Named moves, each a turn or a mirror, and the order they were made in; the first pair answered
j_380 (before -> after):
[ 0.01  0.97 -0.27 -1.83 -0.56  0.51 -0.77 -1.28 -1.01  0.16 -3.22  0.47]  ->  [ 0.20  0.55 -0.44 -1.67 -0.33  0.58 -0.57 -1.11 -0.70 -0.06 -3.54  0.58]
[ 0.32 -0.20 -0.76 -1.99 -0.44  0.72 -0.59 -3.19 -0.78 -0.93 -4.42  2.55]  ->  [ 0.22  0.66 -0.52 -2.39 -1.09  0.62 -0.99 -3.88 -1.27 -0.77 -3.85  2.16]
[-0.41 -1.47 -0.46  2.69  2.69  0.26  0.62  2.81  1.66  0.74 -0.74  0.36]  ->  [-0.50  2.65  1.49  1.05 -0.93 -0.46 -1.73 -0.39 -1.06  1.41  3.12 -1.38]
[-0.20 -1.18 -0.06 -0.50  0.36 -1.11 -0.03 -1.55 -0.51 -0.99 -0.22 -0.29]  ->  [-0.02 -1.43  0.05 -0.43  0.48 -1.18  0.01 -1.47 -0.42 -0.96 -0.30 -0.23]
j_315 (before -> after):
[ 0.03 -0.74  0.48 -0.47  0.28 -0.75  1.12  1.01  0.80  0.28  0.63 -0.71]  ->  [ 0.05 -0.10  0.67 -0.68 -0.17 -0.75  0.53  0.58  0.19  0.31  1.45 -0.78]
[-1.63 -0.68  0.90 -1.54 -1.75 -1.68  0.33  0.71  1.34  0.71  2.50 -1.49]  ->  [-1.04  1.03  0.49 -0.43 -0.30  0.03 -1.05 -0.56 -0.68  0.83  3.99 -1.58]
[ 1.33  0.63 -0.69  0.79  0.76  0.27  0.70 -0.19 -1.10 -0.31  0.45 -0.51]  ->  [ 1.25 -0.18 -0.90  0.61  0.96  0.06  1.35  0.53 -0.41 -0.50 -0.57 -0.30]
[-0.13 -1.47  0.14 -0.64 -0.23 -0.43  1.43  1.03  1.59  0.09 -1.71  0.59]  ->  [-0.34 -0.22  1.25 -1.30 -2.25 -1.38  0.81  0.42  1.02  0.40  0.01 -0.43]
j_914 (before -> after):
[-1.32  0.86 -0.12 -0.61 -1.27 -0.50 -0.97 -0.17  0.72  0.20  0.47 -0.16]  ->  [-1.28  0.89 -0.11 -0.63 -1.35 -0.61 -1.00 -0.21  0.59  0.09  0.54 -0.05]
[ 0.04  1.11  2.25  1.53 -0.17 -1.05  1.69  1.09 -1.42  0.28  3.31 -1.99]  ->  [-0.48 -0.68  2.39  0.29 -1.14 -2.29  3.04  2.29  0.80  0.14  0.94 -1.47]
[ 0.12 -0.68 -1.33  2.39  2.82  1.47 -0.40  0.63 -0.22 -0.34  0.71  0.40]  ->  [-0.30 -2.29 -1.20  1.28  1.95  0.55  0.68  1.48  1.52 -0.49 -1.02  0.71]
[-1.23 -2.21  0.51  1.05  1.89 -0.94  3.26  2.19  3.18  0.48 -1.36 -2.34]  ->  [-0.36  1.08  0.18  3.30  3.69  1.29  0.82  0.29 -0.39  0.81  2.78 -2.99]
j_353 (before -> after):
[ 0.40 -0.38  0.57 -2.77 -2.25 -0.80 -0.16 -1.03  0.61 -0.79 -2.01  0.42]  ->  [-0.08  1.18  1.57 -1.16 -2.58 -1.07 -0.92 -0.57 -0.49 -0.34  2.17 -1.24]
[-1.34 -0.59 -1.02 -0.24 -0.09 -1.06  1.36  0.37  1.05 -0.02  0.18 -0.39]  ->  [-1.18 -0.31 -1.12 -1.14 -0.64 -1.08  1.22 -0.37  0.85 -0.03 -0.64 -0.18]
[-0.48 -1.44  0.14  1.79  4.16  0.17  0.96  1.35  0.25 -0.78 -0.42  0.69]  ->  [-0.12 -0.71  0.08 -1.59  2.32  0.13  0.07 -1.15 -0.36 -1.06 -3.36  2.09]
Then:
(two moves a pair)
[ 0.35 -0.21 -1.27  0.70  1.18  1.30 -0.36 -0.37 -0.23  0.13 -0.95  1.16]  ->  [ 0.46  0.71 -0.66 -0.76 -0.30  1.06 -0.88 -1.50 -0.68  0.18 -0.92  1.01] | j_914 then j_353
[ 0.26  1.58  1.35 -1.52 -0.01 -0.51  0.22 -0.93 -0.52  0.40  0.60 -0.76]  ->  [ 0.47  0.76  0.78 -2.15  0.47 -0.09  0.60 -0.91  0.02  0.13 -1.46  0.11] | j_380 then j_353
[-1.04  0.84  0.59 -0.26 -2.16 -0.35 -0.63  1.03 -0.40 -0.16  2.55 -1.28]  ->  [-1.33 -1.03  0.30 -0.12 -1.70 -0.77  0.67  2.69  1.36 -0.51  0.74 -0.88] | j_914 then j_353
[-0.85 -2.22 -0.27  0.22 -1.03 -1.12  1.96  2.84  3.18  0.35 -0.58 -0.80]  ->  [-1.13 -1.11  0.28  0.74 -1.70 -1.48  1.39  2.72  2.44  0.69  1.69 -1.85] | j_380 then j_353
[-0.35  2.12 -0.98  3.02  2.29  2.59 -1.75 -1.29 -2.38  0.35  3.30 -0.45]  ->  [ 0.15 -0.66 -2.71  1.31  3.51  3.15 -0.56 -0.91 -0.60 -0.47 -2.91  2.25] | j_380 then j_353
[ 0.19 -4.07 -1.69  1.61  1.89 -0.25  0.16  3.46  3.65  0.08 -0.53 -0.48]  ->  [-0.42 -2.40 -0.39  2.69  0.90 -0.76 -0.42  3.38  2.60  0.58  3.48 -2.44] | j_380 then j_353
[ 1.08  2.13  1.84 -1.99 -0.44 -0.34 -0.33 -0.44 -0.70 -0.68 -1.28  1.86]  ->  [ 1.38  2.20  1.20  0.89  1.97  0.88 -0.24  0.89 -1.53 -0.61  0.90  1.39] | j_353 then j_315
[-0.27  0.62 -0.91  1.78  1.48  1.38 -0.23  0.74  0.61  0.64  1.89  0.45]  ->  [-0.08 -0.41 -1.22 -0.98  0.43  0.91  0.25 -0.13  1.68  0.31 -2.20  1.94] | j_315 then j_353
[ 0.18 -1.11  0.74 -1.30 -2.13 -1.11 -0.02 -0.40 -0.01  0.38 -0.03 -0.13]  ->  [ 0.02 -1.73  0.47  0.47 -0.95 -0.94  0.83  1.12  0.59  0.31  1.01 -0.58] | j_353 then j_353
[ 1.76 -2.62 -1.01 -0.59  0.19  1.07  2.71  0.99  3.34 -1.36 -2.83  2.82]  ->  [ 0.99  1.66  2.19 -2.33 -4.80 -0.64  0.46 -1.79  0.96 -0.57  2.98 -0.23] | j_315 then j_315
[ 0.94  0.82  0.45 -1.98 -1.29  0.27 -0.53 -1.51 -0.94  0.14 -0.95  0.30]  ->  [ 0.87  1.29  0.62 -1.87 -1.34  0.33 -0.83 -1.69 -1.11  0.31 -0.12  0.05] | j_380 then j_353
[ 0.16  2.41 -0.47  2.97  2.03  0.66 -1.09 -0.17 -1.03  0.44  3.92  0.28]  ->  [ 0.12  3.07 -0.21  2.27  1.12  0.53 -1.60 -1.08 -1.51  0.50  3.74  0.13] | j_315 then j_380
[ 0.56 -0.32  0.41  0.51 -0.08 -0.12  0.09  2.36  0.92  0.80  2.71 -0.45]  ->  [ 1.37  0.56 -0.63  0.83  1.57  1.41 -0.94  1.36 -0.45  0.56  2.11  0.44] | j_353 then j_914
[ 0.01  1.28  0.17 -1.90 -2.10 -0.94  0.19 -1.23  0.25  0.19 -0.72  0.55]  ->  [ 0.23  0.93 -0.13 -2.03 -1.88 -0.62  0.38 -1.22  0.29  0.38 -1.30  0.80] | j_315 then j_914
[ 0.93  1.25 -2.34  0.23  3.66  2.48 -0.28 -2.20 -2.56 -0.44 -1.06  1.72]  ->  [ 0.42  2.01 -0.78 -3.68 -0.51  0.63 -0.84 -3.91 -2.17 -0.36 -2.09  1.32] | j_315 then j_353
[-0.38  1.18  1.22 -1.20 -1.19 -0.18 -1.36 -1.48 -0.47  0.37  0.98 -0.09]  ->  [-0.33 -0.12  0.43  1.64  1.48  0.69 -0.68  0.81 -0.07  0.17  2.14 -0.19] | j_353 then j_315
[-0.06  1.48 -0.37 -1.11  0.26  0.93 -1.97 -2.55 -1.73 -0.02 -1.90  1.01]  ->  [-0.56 -0.97 -0.43 -1.50  0.02 -0.07 -0.32 -0.72  0.69 -0.22 -3.99  1.22] | j_380 then j_315
[ 0.71 -0.91 -1.02 -1.49 -2.01 -1.38  0.94 -0.28  3.05  0.56 -1.10 -0.89]  ->  [ 0.60  0.08 -0.55  0.90 -1.38 -1.13  0.49  0.43  2.15  0.91  2.86 -2.22] | j_315 then j_353
[-1.04 -2.37 -0.20  1.14 -0.64  0.85 -0.37  0.21 -0.73 -1.09 -1.67  0.07]  ->  [-0.92 -0.87 -0.02  1.10 -0.89  1.39 -1.49 -1.08 -2.27 -0.89 -0.34 -0.10] | j_380 then j_315
[-0.53  1.12  0.89 -1.72 -0.79  0.25 -0.93 -0.99 -0.73 -0.41 -2.86  1.06]  ->  [-0.15  1.81  0.35  1.28  1.46  1.58 -1.50 -0.43 -2.06 -0.34  0.12  0.51] | j_353 then j_315
[ 0.46  0.37 -0.90  0.99  0.90 -0.31  3.20  0.88 -0.09  0.73  1.21  0.88]  ->  [ 0.18  0.22 -0.39 -1.31 -1.14 -1.17  3.12 -0.17  0.48  0.68 -0.50  1.27] | j_353 then j_315
[-0.07  1.17  0.38 -1.16 -0.83  0.41 -1.21 -1.85 -0.63 -0.23 -0.19 -0.83]  ->  [-0.02  0.77  0.13 -1.43 -0.48  0.61 -0.85 -1.67 -0.36 -0.32 -1.22 -0.29] | j_380 then j_353
[-0.32  1.80  0.17  0.95 -0.57 -0.12 -1.22 -1.09 -0.94 -0.19  2.80 -1.58]  ->  [-0.02 -0.83 -1.50  2.42  2.56  0.71  0.43  1.21  0.64 -0.71  0.22 -0.03] | j_380 then j_914
[-0.18 -0.43  1.07 -0.74 -1.92 -1.42 -1.32 -0.52  0.31  0.48 -0.49 -1.50]  ->  [ 0.12  0.31  0.76  1.24 -0.37 -0.68 -1.58 -0.15 -0.58  0.70  1.52 -1.96] | j_353 then j_315
[-0.17 -0.19  1.42  1.32 -1.30 -1.25  1.14  1.63  0.69  0.38  2.22 -1.51]  ->  [-0.25 -1.16  1.20  0.79 -1.25 -1.54  1.74  2.08  1.65  0.33  0.50 -1.09] | j_315 then j_914
[ 1.01  0.44 -0.45 -0.25  0.55  0.91 -0.66 -0.99 -0.77  0.11 -0.60  0.56]  ->  [ 0.73  0.98  0.13 -0.84 -0.87  0.31 -0.81 -1.26 -0.91  0.34  0.13 -0.03] | j_914 then j_353
[ 0.04 -0.45  0.22 -1.06 -1.02  0.30 -0.49 -0.56 -0.07 -0.53 -2.48  0.79]  ->  [ 0.11 -1.45 -0.27  0.63  0.41  0.71  0.27  1.12  0.66 -0.58 -2.02  0.88] | j_353 then j_380
[ 2.00  0.61  0.01 -1.18 -0.32  1.73 -1.77 -1.33 -1.09  0.12  2.08 -0.37]  ->  [ 2.19 -2.10 -1.14 -1.07  1.20  1.83 -0.03  0.74  1.03 -0.25 -1.22  0.97] | j_315 then j_315
[-0.59 -0.63  0.68  0.38  0.14 -0.42  0.88  1.26  0.84  0.71  0.17 -0.65]  ->  [-0.38  0.20  0.96 -1.24 -1.14 -0.59  0.19 -0.40  0.28  0.70 -0.69 -0.29] | j_353 then j_353
[-0.63 -0.43  1.05 -3.33 -3.10 -2.37  1.17  0.35  1.09  0.02 -1.36 -0.11]  ->  [-0.44  1.33  1.29 -3.26 -3.53 -1.94  0.12 -0.78 -0.46  0.08  0.30 -0.60] | j_315 then j_914
[-0.32 -1.74 -0.33 -0.68 -0.69 -0.79  0.95  0.85  2.12  0.14 -1.70  0.36]  ->  [ 0.11  1.25  0.26 -1.49 -1.93 -0.20 -1.24 -1.95 -0.68  0.48  0.31 -0.18] | j_353 then j_315
[-0.49 -0.75 -0.51  1.08  1.12 -0.05  0.87  1.42  0.50  0.18  0.48 -0.26]  ->  [-0.49  0.70  0.15  0.59  0.16 -0.10 -0.01  0.25 -0.68  0.50  1.79 -0.93] | j_914 then j_380
[-1.11 -0.84  1.91 -0.40 -1.62 -3.48  2.19  0.89  0.39  2.15  0.44 -1.27]  ->  [-0.43 -2.12  0.19  1.87  2.13 -1.76  2.79  2.09  0.36  1.77 -0.71 -0.13] | j_315 then j_380
[ 0.97  2.04  0.17 -1.69 -0.37  0.96 -1.53 -3.29 -2.62 -0.11 -0.65  1.05]  ->  [-0.07  2.10  1.78 -1.22 -2.21 -0.65 -0.96 -1.91 -1.76  0.25  2.35 -0.82] | j_914 then j_353
[-1.29 -0.61  0.35  1.16 -0.24 -1.60  0.35  0.47  2.27  0.87 -0.73 -0.65]  ->  [-0.73 -0.37 -0.61  2.25  1.72 -0.34  0.05  0.36  1.38  0.82 -0.88  0.05] | j_914 then j_353
[-0.09 -0.93  1.67  0.16 -0.75 -0.23  1.54  1.65  1.01 -0.17  0.45 -0.54]  ->  [ 0.09 -0.23  1.91 -1.58 -1.82 -0.27  0.83  0.17  0.48 -0.15 -0.60 -0.19] | j_353 then j_353
[ 0.29  0.27  0.09 -0.88  0.68  0.75 -1.39 -0.83 -0.48 -0.12 -3.50  1.74]  ->  [ 0.52  1.43 -0.16  0.37  1.67  1.57 -2.17 -1.18 -1.76 -0.05 -1.60  1.34] | j_353 then j_315
[ 2.10  3.26 -1.51 -2.21 -1.52  1.16 -0.86 -2.24 -0.04  0.16  0.34 -1.12]  ->  [ 0.71 -0.61 -1.12 -1.13 -1.69 -0.72  2.11  2.16  3.96  0.03 -0.43 -1.69] | j_353 then j_914
[-1.38  0.87  0.88 -2.36 -3.30 -1.96 -1.50 -0.82  0.77 -1.35  0.57 -1.01]  ->  [-0.13  1.89 -1.06  1.61  1.53  1.11 -2.35 -0.86 -1.68 -1.29  2.84 -0.65] | j_380 then j_914
[ 2.63 -1.03 -2.47  1.56  4.44  1.78  0.84  2.08  0.01 -0.13 -2.54  1.08]  ->  [ 2.29 -0.22 -1.11 -3.35  0.06  0.16  0.20 -0.85  0.09 -0.13 -5.46  1.45] | j_353 then j_315
[-0.11  0.49 -1.24 -0.25  1.58  1.32 -2.14 -0.97 -2.71 -1.74 -0.40  0.63]  ->  [-1.19 -1.27  0.15 -2.59 -1.68 -1.09 -0.72 -0.01 -0.12 -1.81 -2.22  0.40] | j_914 then j_315
[ 0.49  2.74 -0.71 -0.64 -0.44  0.98 -2.68 -2.42 -2.22  0.25  0.48  1.66]  ->  [ 0.51 -0.39 -1.95 -0.86  0.95  0.80 -0.96 -0.49  0.21 -0.06 -3.64  3.31] | j_315 then j_914
[ 0.85  0.89 -1.08  2.18  2.92  1.63  0.02 -0.30 -1.21 -0.46  0.96  1.00]  ->  [-0.51 -1.42  1.08 -1.21 -1.85 -1.82  1.78  0.98  2.43 -0.40 -0.97  0.04] | j_914 then j_315
[ 1.56 -1.39  1.50 -1.50  0.63 -1.78 -0.18  1.04  2.63  0.23 -2.20 -1.98]  ->  [ 2.63  0.25  0.09  1.07  3.97  0.77 -1.54  0.28  0.05  0.22 -0.55 -1.44] | j_914 then j_315
[-1.06 -0.44 -2.02  1.94  0.66  1.55  0.59  0.52  0.29  0.38  0.37 -0.02]  ->  [-1.64 -1.30 -1.17  0.85 -1.14  0.22  1.30  0.93  1.68  0.42 -0.19 -0.37] | j_914 then j_315
[-0.04  2.96  0.33 -1.27 -1.93  1.45 -1.93 -0.27 -0.30  0.80 -0.10 -0.31]  ->  [-0.11  1.37 -0.75  1.84  1.11  2.18 -0.84  2.17  0.56  0.85  1.12 -0.49] | j_353 then j_315
[-1.09 -2.21  1.09  0.34 -0.96 -0.38  0.73  1.95  1.40  0.43  0.14 -1.27]  ->  [-0.45 -1.52  0.21  2.18  1.08  1.14  0.09  1.92  0.16  0.49  1.42 -1.13] | j_914 then j_380
[ 0.40  3.25  0.07 -2.23 -2.85  0.61 -2.85 -3.44 -1.95  0.19  0.63  0.48]  ->  [ 1.31 -0.04 -2.77 -0.59  1.87  2.60 -1.16 -1.28 -0.22 -0.68 -4.02  3.21] | j_315 then j_315
[ 0.37  0.55  0.13 -0.59  0.00  0.38 -0.70 -1.00 -0.86  0.87  0.89 -0.18]  ->  [ 0.58 -0.80 -0.64  0.32  1.51  0.74 -0.08 -0.01 -0.13  0.57 -0.17  0.45] | j_380 then j_914
[ 0.16  0.46 -0.05 -1.22  0.31  0.17  0.08 -0.66 -0.18 -0.42 -2.97  1.03]  ->  [ 0.17 -0.52 -0.49  0.33  1.58  0.48  0.72  0.70  0.38 -0.34 -2.60  0.90] | j_353 then j_380
[-0.32 -0.72  0.33 -3.14 -1.39 -1.04  0.13 -0.67  1.88 -0.27 -3.20  0.73]  ->  [ 0.03  1.87  1.08 -3.12 -2.15 -0.72 -1.47 -2.62 -0.44  0.13 -0.35  0.05] | j_380 then j_315
[-1.60 -2.23  0.30 -3.41 -2.06 -1.87 -0.54  2.33 -1.19  1.35 -0.07 -0.09]  ->  [-1.43 -0.61  0.49 -1.84 -1.33 -1.14 -1.47  1.72 -3.05  1.66  2.85 -0.95] | j_353 then j_914
[-0.73 -1.34  0.66  1.73  0.97 -1.04  2.36  3.70  2.05 -0.31  1.66 -1.34]  ->  [-0.14  1.17  1.36 -4.01 -2.84 -1.30  0.14 -1.66  0.25 -0.51 -2.02  0.06] | j_353 then j_353
[ 1.18  0.91  0.04  1.73  2.51  1.66 -2.01 -1.07 -0.77  0.32  1.44 -0.10]  ->  [ 1.20 -0.25 -0.33 -1.00  1.66  1.33 -1.66 -1.93  0.18 -0.05 -2.54  1.38] | j_315 then j_353
[-0.76 -1.47  1.88  0.43 -0.04 -1.74  0.02  2.63  1.71  1.67 -2.10  0.50]  ->  [ 0.10  0.12  0.73  2.70  2.86  0.61 -1.27  1.97 -0.58  1.60 -0.31  0.72] | j_914 then j_315
[-0.29  0.16  0.60 -0.67 -2.20 -0.84 -0.60 -1.09  0.97 -0.34  0.44 -0.73]  ->  [ 0.24  0.65 -0.56  1.50  0.60  0.77 -1.17 -1.04 -0.31 -0.32  1.72 -0.46] | j_380 then j_914
[ 0.32 -0.22  0.22 -1.24 -0.70  0.18 -0.14 -0.06 -0.63  0.08 -0.70 -0.01]  ->  [ 0.23 -0.54  0.07  0.46  0.18  0.20  0.22  1.12 -0.32  0.27  0.80 -0.73] | j_353 then j_353
[ 0.87  0.17 -1.99 -0.04  2.34  2.56 -0.84 -2.07 -1.40 -1.36 -1.85  1.66]  ->  [ 0.93  0.14 -2.14  0.68  2.84  2.62 -0.66 -1.57 -1.38 -1.15 -1.30  1.57] | j_353 then j_380
[-0.37 -1.25 -1.82  2.59  2.32  1.08  1.17  2.30  0.67 -0.22 -1.10  1.43]  ->  [-0.55  1.49 -0.74  3.28  1.39  1.00 -0.34  0.91 -1.43  0.29  3.08 -0.10] | j_315 then j_914
[-0.19 -0.34  1.71 -0.28 -2.05 -1.15  0.36  0.30  0.39 -0.45  1.27 -0.09]  ->  [-0.08 -1.65  1.10 -0.31 -1.11 -0.89  1.14  0.90  1.43 -0.60 -0.41  0.66] | j_353 then j_353
[-0.25  1.18 -1.51 -1.49 -0.97  0.24 -0.12 -0.19 -1.77 -0.71  1.56 -0.70]  ->  [-0.74 -1.09 -1.78 -1.35 -0.79 -0.53  1.29  1.58  0.32 -0.96 -0.22 -0.25] | j_380 then j_315
[ 0.23 -0.65  1.59 -1.13 -0.27 -0.88 -1.26 -1.07 -0.08  0.70 -1.55  2.15]  ->  [-0.10 -0.71  1.88  1.65  0.82 -0.92 -1.01  0.78 -0.01  0.82  1.87  0.79] | j_353 then j_353
[ 0.41  2.70 -0.72 -1.66 -0.94  1.36 -1.48 -2.84 -1.13  0.91  0.23  0.06]  ->  [ 0.82  0.67 -2.37  0.45  2.50  2.68 -0.44 -0.88 -0.21  0.58 -1.66  1.29] | j_380 then j_914
[-1.40 -0.66  2.49  0.88  0.36 -0.80 -0.47  1.97  1.18 -1.17  3.78 -2.70]  ->  [-1.46 -1.70  2.40  0.50  0.28 -0.99  0.19  2.58  2.12 -1.34  2.48 -2.40] | j_914 then j_380
[ 0.07  2.32  0.26 -3.25  0.36 -1.15  0.93 -2.04 -1.27  1.03 -0.53 -1.28]  ->  [ 0.75  1.94 -1.26 -0.90  3.66  0.67  1.15 -1.25 -2.00  0.93 -0.18 -0.56] | j_380 then j_914
[ 1.59  1.67 -0.42 -0.25  0.44 -0.16  0.14 -1.01 -1.09  0.20  0.84 -0.02]  ->  [ 1.36  0.01 -0.91  0.86  1.90 -0.34  1.27  0.83  0.18  0.02  0.29  0.34] | j_353 then j_315
